In the data rows, zero lies at 4.5, halfway between 4 and 5.
Here are some points, one per row:
[3 5 5 3 7 3 4 6 6 4 7 5 6 6 7 5 7 5 2 3 6 3 4 2 3 4 6 6 4 4 5 2]
[5 7 2 4 6 6 4 5 4 4 1 6 4 3 5 3 5 7 6 6 7 7 3 2 5 2 4 7 8 5 5 4]
[7 6 4 6 3 1 8 2 7 6 6 7 6 7 7 5 6 3 5 4 4 8 3 4 4 5 6 6 4 5 5 6]
[6 3 7 6 3 5 3 3 6 0 5 5 3 1 4 4 3 4 4 2 7 5 4 5 5 6 4 2 5 4 6 4]
[2 8 4 3 2 5 8 3 0 2 4 2 6 3 3 4 7 5 3 5 3 2 5 4 7 4 2 5 4 3 4 0]
[4 5 5 4 6 4 5 5 8 8 6 5 6 1 4 9 2 7 2 6 7 5 5 3 4 4 5 4 5 2 6 5]
[1 6 5 5 7 3 6 3 6 0 5 4 5 4 8 7 8 5 6 4 4 4 4 4 5 7 5 3 3 2 1 5]
[3 6 4 4 2 6 9 3 4 1 2 7 2 5 3 2 3 6 3 2 1 1 6 1 5 3 5 5 4 3 4 4]
[5 5 4 3 7 4 3 5 4 3 4 3 4 6 6 3 4 5 4 3 3 1 7 6 3 9 7 3 2 7 3 6]
[6 3 3 3 3 1 5 6 4 4 3 4 7 5 5 4 5 5 3 5 6 2 5 5 3 4 7 4 8 3 5 5]
[4 4 6 6 8 8 2 4 3 3 5 5 4 6 5 6 6 6 5 6 7 4 6 2 2 3 4 2 7 3 3 3]
[4 7 6 7 4 3 6 5 0 4 3 3 6 6 2 4 3 5 3 3 3 6 5 8 6 5 6 6 7 3 3 3]
[4 6 6 1 6 6 4 7 4 8 3 4 4 3 4 5 3 5 4 3 9 5 5 4 6 5 3 7 4 4 4 2]
[3 6 4 8 1 4 6 5 2 5 5 5 4 7 4 3 3 4 6 6 7 2 3 8 1 3 5 2 4 7 5 2]
[5 1 4 4 4 6 2 6 4 5 8 6 8 5 4 6 2 2 3 6 3 5 6 5 9 1 2 5 6 9 4 3]
[4 5 6 5 6 4 3 6 5 6 3 3 1 8 9 4 3 3 5 4 4 4 5 3 4 2 5 7 5 5 6 3]
[6 2 4 3 3 6 4 4 4 3 5 4 6 5 6 5 5 7 6 1 5 5 4 4 1 2 3 1 6 6 5 4]
[5 7 2 4 4 2 4 1 7 6 6 3 4 7 3 6 6 6 3 3 3 5 6 4 7 4 5 3 8 4 4 1]
[7 2 5 4 5 5 5 6 1 7 3 7 7 7 7 8 5 4 5 3 6 6 3 5 4 6 2 2 5 2 4 4]
[2 2 4 4 2 4 5 6 7 4 0 5 2 6 5 5 5 1 5 3 5 6 6 7 5 4 5 3 6 5 3 5]
[5 4 7 4 3 2 3 4 6 5 5 6 1 4 5 3 5 5 3 8 3 6 4 4 5 4 5 7 5 2 3 6]
[3 3 5 5 5 6 5 4 3 8 5 6 5 5 5 4 6 4 7 5 3 1 3 6 2 1 5 6 2 2 7 7]
[9 4 3 4 8 5 5 3 6 6 5 5 4 4 4 3 6 4 8 2 4 5 4 2 5 6 3 4 2 6 7 4]
[5 5 7 3 5 4 2 5 1 5 4 5 8 5 6 6 6 5 4 2 4 8 6 5 3 3 7 3 4 6 3 7]
[4 0 4 5 4 1 7 4 5 5 7 3 2 6 5 6 3 7 5 2 5 4 4 4 4 2 6 8 6 4 2 5]
[3 5 5 6 4 5 4 5 3 3 5 5 7 4 4 9 2 7 6 3 2 5 4 3 1 8 4 7 5 5 4 5]
[5 7 5 5 7 6 3 4 6 7 2 5 5 3 5 8 5 2 1 3 2 5 4 5 6 2 4 6 2 5 2 9]
[3 3 5 3 7 6 5 4 3 8 6 3 3 3 5 4 7 3 7 3 4 7 4 6 6 1 4 4 7 1 7 5]
[3 5 5 3 4 3 4 8 4 3 5 0 6 2 6 3 5 6 6 6 5 4 6 7 4 4 6 8 6 5 4 7]
[4 3 8 4 5 4 1 5 6 5 5 5 2 6 5 4 4 6 7 5 2 5 6 7 3 5 3 5 2 3 6 5]
[4 5 6 4 6 2 6 6 4 6 6 7 3 6 2 3 5 5 3 6 5 4 6 6 3 8 3 2 6 4 5 4]
[5 5 6 2 1 5 5 7 5 2 4 6 5 5 5 5 1 2 5 5 1 5 5 7 7 5 7 2 6 1 6 1]
[5 1 4 4 9 5 6 5 6 2 6 5 6 6 4 5 4 5 4 5 7 5 2 6 9 3 5 7 5 5 7 3]
[2 3 3 3 4 4 5 6 5 1 2 7 5 3 4 2 4 1 6 4 3 6 6 3 2 3 8 6 4 4 2 4]
[5 5 2 5 5 5 5 3 3 4 6 3 6 7 6 5 3 1 4 8 6 5 7 2 6 4 6 7 4 2 7 6]
[4 3 7 4 8 4 3 0 6 5 4 4 5 6 2 5 2 3 4 6 5 3 5 4 0 4 3 8 7 6 5 3]
[4 5 3 8 7 4 6 6 5 4 5 3 5 3 5 6 5 4 4 2 4 6 4 6 3 4 2 2 3 4 7 3]
[6 6 8 5 2 2 4 4 2 4 6 3 6 2 5 4 2 3 3 3 5 4 6 3 5 5 4 7 5 3 7 5]
[5 3 5 4 6 8 6 4 3 5 3 6 5 7 3 3 6 7 3 2 6 3 4 5 3 8 0 6 5 0 7 5]
[6 6 3 6 3 4 3 5 5 3 7 6 3 5 7 5 4 1 8 2 8 3 3 5 6 6 7 5 5 5 3 2]
[5 7 5 4 4 6 6 5 2 6 6 4 4 2 3 6 4 4 5 4 3 3 3 7 4 5 6 5 1 6 6 2]
[8 4 4 5 4 2 2 7 5 2 5 3 2 6 3 4 5 4 6 4 5 6 4 3 3 5 4 5 3 3 4 3]
[5 4 6 4 6 4 8 4 5 5 5 4 3 2 6 8 4 5 6 8 5 4 7 5 5 7 2 3 4 7 5 4]
[4 4 2 5 1 5 3 4 5 7 6 0 5 5 5 4 3 8 6 1 5 7 4 5 5 5 5 4 1 4 3 2]
[4 8 3 2 4 9 6 5 8 4 7 2 4 7 7 4 5 4 3 4 6 5 9 6 5 5 3 7 6 4 6 5]
[6 3 4 4 2 7 2 4 3 3 7 5 4 4 6 5 9 4 3 6 3 4 3 6 5 7 3 5 5 3 4 5]
[3 4 7 9 3 6 6 5 6 4 3 4 8 7 2 2 6 4 6 9 6 5 6 2 6 3 5 6 2 5 6 5]
[4 4 4 4 0 3 3 6 4 7 2 4 4 1 3 3 7 3 5 2 7 2 5 1 3 7 5 6 5 5 6 5]
[5 4 4 5 6 3 7 5 3 3 6 3 4 3 5 4 5 5 5 5 4 6 8 2 4 4 3 2 1 5 2 5]
[6 6 5 0 4 6 6 6 5 4 5 3 4 4 1 3 4 3 8 7 0 5 2 2 2 4 5 3 5 4 3 3]
[7 5 4 3 3 3 5 6 6 5 0 5 6 5 6 2 2 3 5 6 3 4 5 4 6 4 0 3 4 4 0 3]
[2 1 4 5 6 5 3 5 5 6 4 6 3 5 2 5 8 3 5 4 5 7 6 5 7 4 5 7 2 5 3 0]
[4 6 5 2 5 5 6 5 7 5 4 4 3 5 5 5 3 5 4 6 8 9 3 5 2 6 3 2 3 6 4 6]
[4 2 0 3 5 4 5 5 5 4 7 5 4 4 5 5 9 4 2 6 3 3 4 4 2 6 6 5 6 6 5 6]
[3 6 5 3 4 4 3 5 3 6 8 5 5 8 4 4 4 7 5 4 4 2 7 4 8 2 4 0 5 6 2 7]
[4 7 7 8 7 3 6 6 5 5 7 6 4 7 8 2 4 4 4 4 4 3 2 3 4 6 1 5 4 6 2 4]
[4 5 3 5 6 5 6 6 5 3 4 3 4 6 2 6 3 5 5 3 4 6 3 5 4 4 3 6 7 9 4 8]
[7 3 6 5 5 2 5 1 3 4 4 3 7 3 2 4 6 7 5 6 5 5 4 4 5 4 3 4 4 5 1 4]
[2 2 3 6 7 5 3 4 6 6 2 1 3 3 5 4 4 2 1 6 4 3 4 3 6 6 6 4 5 6 4 3]
[5 9 2 5 7 4 6 3 2 4 5 8 5 3 3 5 4 4 5 4 4 7 6 6 5 6 5 3 3 5 7 8]
[7 6 5 7 6 4 6 9 6 4 4 2 5 4 4 6 6 5 5 3 3 5 5 8 2 2 3 4 6 6 5 5]
[4 2 6 3 4 4 3 5 2 4 6 7 4 2 6 2 1 5 2 5 4 5 5 3 3 3 5 6 2 6 6 4]
[3 5 0 6 6 7 5 4 6 4 5 7 5 2 5 1 1 6 1 7 5 6 2 7 5 7 3 5 7 4 2 4]
[5 4 4 5 5 4 5 4 5 5 3 2 4 4 4 5 4 3 4 6 6 1 1 4 6 6 6 3 6 4 6 8]
[5 5 4 5 1 4 3 5 8 5 3 5 9 5 3 4 6 5 3 6 6 5 5 8 2 4 6 3 2 4 5 4]
[6 4 2 6 5 6 4 5 5 5 2 4 3 6 5 5 5 7 7 5 2 2 7 4 3 5 4 4 5 4 7 6]
[3 3 5 6 2 4 5 7 3 6 4 5 3 5 6 5 3 7 3 6 3 5 3 5 8 6 5 4 2 6 9 5]
[4 3 3 7 4 4 5 5 1 7 5 5 4 5 3 5 3 5 7 5 6 5 5 2 8 7 7 4 5 5 4 6]
[2 3 5 4 4 2 2 2 6 5 3 4 5 5 3 2 4 4 4 3 4 5 6 4 6 6 4 2 6 6 7 7]
[2 6 5 1 3 5 2 5 6 4 6 6 6 4 1 4 4 3 8 3 5 2 4 0 5 5 3 3 3 4 5 7]
[4 7 5 6 4 6 5 7 3 6 7 3 1 4 5 4 5 2 2 5 4 8 7 1 2 4 6 2 8 3 5 6]
[6 3 6 4 3 8 8 3 3 5 5 5 6 2 7 5 6 4 6 4 2 5 5 5 5 7 6 5 5 7 4 4]
[5 4 2 3 6 4 4 7 4 4 4 3 7 5 5 1 5 7 2 6 6 6 2 3 6 6 5 6 4 6 5 6]
[5 4 2 4 2 8 2 3 3 1 5 4 3 5 2 6 4 3 3 4 6 3 2 5 6 1 2 6 2 3 3 9]
[6 4 5 2 3 3 6 3 4 2 5 3 1 6 6 7 5 4 4 6 6 4 5 7 3 3 2 7 1 8 5 6]
[5 4 4 6 5 6 6 5 7 8 8 5 6 2 5 3 4 3 5 3 5 2 5 6 1 5 4 6 3 2 1 4]
[5 6 6 5 7 4 4 4 2 4 2 3 2 4 3 6 2 5 5 6 8 1 5 5 4 3 5 5 4 4 5 3]
[4 4 8 3 4 6 8 4 6 4 6 6 3 2 4 3 5 7 4 2 5 4 4 4 6 3 7 4 6 6 5 7]
[4 9 6 5 3 6 3 3 7 5 2 5 6 6 5 4 5 7 6 5 2 5 1 4 5 5 6 4 4 6 5 2]
[6 4 6 4 2 5 6 3 7 6 6 3 6 6 4 6 3 7 6 5 4 6 7 4 4 5 6 3 7 3 3 6]
[5 5 6 5 7 4 3 5 3 3 6 8 5 6 3 3 5 3 4 3 8 5 5 6 5 4 8 5 4 4 4 4]
[7 3 3 3 4 2 5 2 5 5 3 6 5 4 6 4 6 6 1 6 4 3 6 6 6 2 6 5 4 5 6 4]
[4 7 2 6 3 4 2 6 5 5 5 9 5 1 4 6 5 7 5 8 6 5 7 5 6 6 2 8 8 5 4 2]
[7 4 7 4 6 4 6 7 6 4 5 7 2 5 3 7 6 6 5 5 4 3 4 5 6 6 5 4 3 4 3 6]
[5 3 2 3 7 4 2 2 3 5 5 4 3 1 5 2 3 4 8 8 4 6 4 7 5 4 5 5 5 3 6 5]
[4 4 3 2 4 5 5 2 3 4 2 4 6 7 5 5 2 3 5 4 3 4 6 5 7 7 5 4 4 4 4 4]
[0 5 4 4 4 1 5 3 4 5 4 4 4 6 3 6 5 2 4 4 0 6 2 3 3 5 2 4 6 5 5 4]
[4 6 4 4 3 5 2 2 4 3 1 3 5 4 4 3 5 4 3 5 4 3 3 6 5 3 6 2 4 6 5 4]
[5 4 3 5 4 5 3 6 5 7 5 5 3 5 4 6 3 6 4 5 4 5 3 3 4 3 5 3 1 4 5 3]
[8 5 8 9 4 7 2 4 4 6 4 3 3 3 4 4 4 4 4 4 3 4 3 4 5 5 7 5 4 5 2 6]
These points spread out most along one direction. How far along it is each point below, from 0 to 99? The average is 50, and the first point in the table lies past the average. One standard deviation of the points above along it is 16.
[0 5 4 4 4 1 5 3 4 5 4 4 4 6 3 6 5 2 4 4 0 6 2 3 3 5 2 4 6 5 5 4] -> 33
[2 1 4 5 6 5 3 5 5 6 4 6 3 5 2 5 8 3 5 4 5 7 6 5 7 4 5 7 2 5 3 0] -> 60
[4 2 0 3 5 4 5 5 5 4 7 5 4 4 5 5 9 4 2 6 3 3 4 4 2 6 6 5 6 6 5 6] -> 62
[6 4 6 4 2 5 6 3 7 6 6 3 6 6 4 6 3 7 6 5 4 6 7 4 4 5 6 3 7 3 3 6] -> 48
[2 3 5 4 4 2 2 2 6 5 3 4 5 5 3 2 4 4 4 3 4 5 6 4 6 6 4 2 6 6 7 7] -> 35
[3 5 0 6 6 7 5 4 6 4 5 7 5 2 5 1 1 6 1 7 5 6 2 7 5 7 3 5 7 4 2 4] -> 56
[8 5 8 9 4 7 2 4 4 6 4 3 3 3 4 4 4 4 4 4 3 4 3 4 5 5 7 5 4 5 2 6] -> 48
[3 4 7 9 3 6 6 5 6 4 3 4 8 7 2 2 6 4 6 9 6 5 6 2 6 3 5 6 2 5 6 5] -> 41
[5 1 4 4 9 5 6 5 6 2 6 5 6 6 4 5 4 5 4 5 7 5 2 6 9 3 5 7 5 5 7 3] -> 79
[4 8 3 2 4 9 6 5 8 4 7 2 4 7 7 4 5 4 3 4 6 5 9 6 5 5 3 7 6 4 6 5] -> 62
[5 4 3 5 4 5 3 6 5 7 5 5 3 5 4 6 3 6 4 5 4 5 3 3 4 3 5 3 1 4 5 3] -> 56
[3 3 5 3 7 6 5 4 3 8 6 3 3 3 5 4 7 3 7 3 4 7 4 6 6 1 4 4 7 1 7 5] -> 71
[4 7 7 8 7 3 6 6 5 5 7 6 4 7 8 2 4 4 4 4 4 3 2 3 4 6 1 5 4 6 2 4] -> 67
[7 6 4 6 3 1 8 2 7 6 6 7 6 7 7 5 6 3 5 4 4 8 3 4 4 5 6 6 4 5 5 6] -> 60
